(in the rows, 128 means zero)
Where one turn sends some rows of the set: a few examples, then the rows asked:
vili: [103 124 125 103 105 149 137 104 116 124 117 172 116 116 150 137  93 114
 101 113 140 127 105 168 113 124 130  94 140 137 113  95  93 115]
Vud: [112 105 115 125 114 102 115 138  91 140 106 143 121 133 130  97 135  92
 113 106 151 125 117 183 113 117 104 131 121  86 122 110 110 123]
lebaf: [117 130 111 147 134 108 139 150 117 113 150  73 105 160 116 149 121 119
 134 128 123 104 116  97 138 148 139 121 137 143 140 117 109 129]
meved: [116 132 112 130  90 125 118 108 146 123 109 123 117 135 122 143 121 132
 123 105 155 110  73 171 137 137 143 126 153 122 116  80 106  98]
vebol: [112 109 119 113 120  92 132 101 135 128 111 119 120 168 118  90 123  80
 106 104 135  91  94 166 122 127 132 137 150 108 131 100 114 117]
Tor: [118 126 118 146 133 101 147 136 120 111 144  70 116 157 124 137 109 113
 137 137 124 100 108 101 147 143 125 103 127 138 138 117 107 134]
Kifoz: [144 126 109 111 147 113 126 128 147 111 148 120 132 143 123  76 146 102
  99  97 115 104 107 126 135 105 125 153 162 134 136 129 107 157]
Mevi: [126 140 104  99 119 175 119 124 122 112 143 174 117 104 153 133 116 133
 103 107 131 141 111 142 113 112 129 108 151 159 118 113 103 128]
zut: [117 123 108  94 148 150 131 137 111 118 146 176 117 130 148 102 121 110
  90 104 116 123 133 136 101 103 134 129 162 150 130 131 104 146]
Gike: [111 118 151 118 143 117 138 150 119 126 147 155 111 129 133  87 140 100
  91 108 121 127 153 123  91 127 128 119 136 127 142 135 159 145]
gikol: [147 142 146 119 137 125 137 116 135 142 119 131 137 132 144  74 133 103
 108 142 119 124 129 112  92  90 131 130 146 102 125 127 141 145]
Larub: [116 128 104 165 133 100 140 141 121 110 150  85 107 157 123 139 126 131
 145 117 134 109 108  99 132 154 138 113 135 149 145 122 103 129]
taki: [129 141 153 125 108 120 133  97 129 156  98 134 118 141 130 108 128  94
 107 137 133 129 126 136  79 117 147 128 139  91 120  99 142 107]
Mokuz: [100 141 154 131  89 142 137 147 136 128 125 158 124  99 148 141 110 150
 125 119 147 129 115 144 117 136 124  83 119 130 122  96 143 116]
gogos: [147 151 102 129 117 148 112 137 157 107 144 125 128 109 128 130 143 155
 116  97 136 121  86 131 152 115 138 143 164 146 120 108 100 138]
zezek: [123 126 113 134  87 128 105 143 104 135 115 146 120 101 126 140 138 124
 118  97 161 143 109 176 122 132 110 130 120 101 116  93  97 113]
Fem: [132 119 105 111 125 119 110 164 103 129 135 144 139 126 138  79 147 101
 116  98 133 122 129 150 117  98  90 145 126 109 131 129 105 152]
suz: [136 165 114 124 122 178 121 128 153 115 138 139 118 109 123 111 140 139
 119 121 150 156 117 126 145 106 130 124 121 121 100 115 121 162]
rakav: [ 87 135 137 111 110 126 145 130 131 147 109 143 113 181 110 101 117  88
 117 114 144 113 139 156 108 120 136 142 120  89 112  95 120 136]
Povu: [151 168 144 125 112 151 134 144 151 143 129 136 148 110 150 111 129 146
 122 134 121 128 124 101 105  92 134 134 148 120 120 113 121 143]
sus: [128 142 138 126 127 153 125 156 135 111 153 156 122  91 148 110 139 148
 112 115 132 143 128 117 115 119 123  99 131 145 131 132 157 145]
zub: [123 130 100 146 130 117 124 131 115 108 147  71  94 157 115 149 129 116
 135 131 132 115 108 102 134 152 138 110 134 145 139 118 128 116]
Pudul: [ 98 154 132 129  94 155 138 127 146 135 104 142 119 135 124 133 106 140
 134 127 163 132 109 160 138 118 135 115 114  97  95  83 109 135]
Zir: [135 164 150 132  82 146 129 125 145 155 108 139 129 121 135 147 125 139
 121 128 137 131 119 125  92 121 149 132 145 108 115  86 122 104]
nani: [ 96 107 130  98 134 125 150 117 105 130 121 174 116 142 144 107  98  92
  89 111 123 114 127 163 102 116 132 116 152 127 125 112  94 132]
gufol: [115 125  98 160 127 107 129 129 119 110 146  84 100 162 123 138 130 124
 147 117 141 113 103 106 126 158 136 106 130 148 142 119 118 114]
Nugep: [118 122 104 155 128 100 134 115 122 106 144  80 106 160 128 124 125 109
 147 123 138 110  98 105 132 156 123  96 122 146 144 122 116 122]
fesor: [ 84 115 169 123 104 106 151 139 120 141 118 158 116 138 133 117 110 103
 107 112 134 114 139 153  92 145 128 102 121 111 133  99 144 116]
dadom: [119 125 113 162 134  95 143 128 123 107 150  80 113 154 128 125 121 115
 141 120 131 105 105  99 138 152 123 103 127 146 144 124 100 137]
Lasos: [124 126 108 143 131 110 132 119 118 106 138  68 104 151 125 134 117 108
 140 140 132 111 100 106 144 148 125  92 123 140 136 120 126 123]
mak: [143 142 104 121  98 144 101 168 116 126 143 146 137  97 135 121 151 131
 119  88 141 139 120 143 128 111  96 142 125 125 124 114  92 143]
Nas: [124 146 119 107 137 151 126 130 140 124 143 140 111 154 108  80 150  89
 104 108 131 139 149 120 114 108 131 152 127 113 118 128 132 166]

dadom turns into Larub
Fem turns into mak
Now these:
sus turns into Mokuz
vebol turns into Kifoz
rakav turns into Nas
lebaf turns into zub
vili turns into nani
Zir turns into taki

Where one turn sends some rows of the set: a few examples, then the rows asked:
kive: [129 100 120 162 134 137 143  57 153 138 101 115 130 101]
Lepuz: [160 113 154 158 135 144 113  99  95 153 122  97 108  83]
gof: [153  61 144 183 100 136 148  93 163 115  76 115 122  89]
dokif: [174 118 154 189 106 156 145 133 158 107 106 140 112 110]
zedif: [157 110 120 151 118 149 123 100 135 121  80  70 123  89]
Vimer: [136 107 132 189 142 129 150  71 117  94  83 117 117 116]
budup: [177  98 170 174 123 114 136  73 124 147  73 112  90  85]
Pak: [185 100 139 173 146 161 104  88 135 129 104  92  90  92]
zet: [168 111 152 162 158 134 154 114 135 126  51 110 120  98]
Zuta: [177 128 152 182 125 162 107  88 173 123  92 108 112 110]
sigi: [136 127 194 143 107 151 138 117 129 143 108 117 113 113]
ragem: [143  90 183 124 115 151 144 101 110 138 105 125  97  93]
mik: [150  77 144 197 148 146 141 123 158 148 110  92 125 108]
kig: [126 116 177 131 127 156 154 121 122 126  97 125 124 114]
leni: [143  76 151 202  89 119 142  92 137 123  96  91 115 100]
lanek: [181 105 145 185 108 163 125 125 151 126 136 121  96 100]
kigom: [135 118 157 158 114 130 152  79 117 110  76 151 137  94]
Tuvis: [164  66 158 191 135 142 147 107 177 143  87 127 119 100]
dilep: [152  81 152 203 123 128 142 126 127 132  97  74 114 106]
vozul: [172 132 161 152 137 167 108 117 142 152 107 113 127  89]
mide: [161 131 157 190 127 138 139  88 153  97  64 127 122 120]
maver: [145 107 139 192 111 141 167 115 137  93 109 147 118 116]
gofot: [133 105 144 159 119 126 139  75  81 125 106 117 118  84]
bugif: [171  80 132 181 121 152 136 117 115 121 139 118  86  93]
sukeb: [134 108 170 123  98 163 129 108 123 137 117 106 110 100]
naka: [154 137 166 156 123 154 134 100 158 130  82 148 144  99]
dogaz: [119 101 174 133 124 150 155  92 123 139 116 136 115 109]
Rur: [150 138 164 192 127 122 132  81 154 161 102 100 119 116]
fekam: [151  84 138 192 120 131 162 103 108 108 125 139  95 103]
loduk: [158  91 139 187 153 132 131  64 105 127 108 105  89 102]

kig turns into ragem
dilep turns into Tuvis
Now these:
zet turns into budup
vozul turns into kigom
mide turns into loduk
dokif turns into fekam

